Look-ups in named tables: a row name and a column name give one cell, copied from the table.

lota.tsv
	pefi	tirarat	vasova	duk	bekegi	vok	tefet	gazis	minosa
lin	30.8	13.7	15.1	0.0	31.3	36.2	58.6	13.4	2.3
vuzokog	23.7	30.7	52.8	71.5	-17.5	51.0	22.3	1.2	40.9
ser	34.9	25.0	23.6	13.3	26.2	36.6	25.8	12.5	0.3
tivub	7.7	13.5	-10.1	-28.2	78.1	-4.6	23.3	76.2	22.5
vesoto	17.4	30.4	11.1	4.0	55.1	6.8	-15.7	59.6	20.5
zafit	25.8	11.0	25.5	23.7	10.8	45.9	84.8	4.0	21.7
ger	11.2	24.8	8.8	1.7	55.4	4.4	-8.4	64.8	30.2
lupot	6.6	37.3	14.7	15.0	57.4	-5.6	-57.9	81.4	40.3
tas	27.5	21.7	24.1	20.6	22.7	34.9	39.3	18.7	17.8
dulu	29.6	25.1	43.8	52.2	-8.1	51.9	41.2	-3.6	26.6
podus	9.2	22.0	7.7	2.1	54.8	5.1	5.6	64.7	33.6
tok	43.3	20.0	28.2	13.4	12.9	51.2	47.0	-11.1	-11.0
fepu	28.3	16.1	13.6	0.3	36.1	30.6	49.3	22.3	7.1
lar	-11.2	29.0	12.7	24.5	55.3	-12.1	-31.8	97.8	72.7

podus, duk => 2.1
fepu, bekegi => 36.1
lin, bekegi => 31.3
tivub, duk => -28.2
tas, tefet => 39.3
lar, vasova => 12.7
vuzokog, bekegi => -17.5
lin, vok => 36.2

Table nilupup
,zaz,tor
rogosim,-0.860,-0.069
reb,-0.329,-0.102
zum,-0.206,-0.139
gunof,0.159,0.066
pir,0.152,-0.242
bir,-0.247,-0.021
sifata,-0.343,-0.175
dipudid,0.557,0.195
dosef,-0.428,-0.139
tizanef,0.297,-0.151
soli,0.103,-0.035
nad,-0.436,-0.139
pab,0.271,-0.162
nav,0.119,0.172

rogosim, zaz -> -0.860
soli, zaz -> 0.103
gunof, zaz -> 0.159
dosef, zaz -> -0.428
zum, zaz -> -0.206
pab, zaz -> 0.271

vab =
        radimik  zope  matiper  tivavep  topupan  bigem  keref  lovo  somol
gis        27.4  77.6     17.9     28.7     24.8   16.9   19.6  10.9   75.9
denam      23.7  23.3     23.6     34.1     16.2   17.3   34.0  33.1   60.7
zevaze     50.2  33.8     27.1     28.2     27.9   21.8   22.6  34.5   70.7
pali       32.4  26.1     29.5     30.0     25.8   26.7   30.8  35.1   44.7
mibo       29.6  47.5     37.8     23.3     42.1   45.0   27.0  27.9    2.4

radimik of denam: 23.7
tivavep of denam: 34.1
tivavep of pali: 30.0
zope of gis: 77.6
topupan of denam: 16.2
tivavep of gis: 28.7
Row with the largest bigem: mibo

dotomir:
         rin  kas  kevud  tozaz   zel  darop  debas  mibegez  goba
kud       89   96     53    101    53     57    108       66    77
mef      127  175   -290    261  -290   -267    265     -181     7
zelugu    91   79    126     76   126    122     66      102    88
sano     115  141   -157    193  -157   -138    190      -74    37
soluzo    98   94     33    106    33     26    113       50    73
bup       86   78    112     77   112    111     81      103    91
pafof     86   89     89     86    89     88     83       94    84
fip       13  -53    691   -183   691    657   -186      495   218
muler    177  -19   -691    431  -691   -643    436     -446   -86
gitu      72   41    282      1   282    277      8      232   129
zukalev  155  203   -431    319  -431   -399    327     -274   -25

debas of pafof: 83
rin of fip: 13
kevud of muler: -691
kas of muler: -19
darop of fip: 657
rin of kud: 89
rin of sano: 115
kas of gitu: 41
tozaz of zelugu: 76
rin of muler: 177
tozaz of mef: 261
mibegez of bup: 103
goba of mef: 7
kas of sano: 141
tozaz of gitu: 1
goba of gitu: 129
kas of kud: 96
zel of soluzo: 33
zel of fip: 691

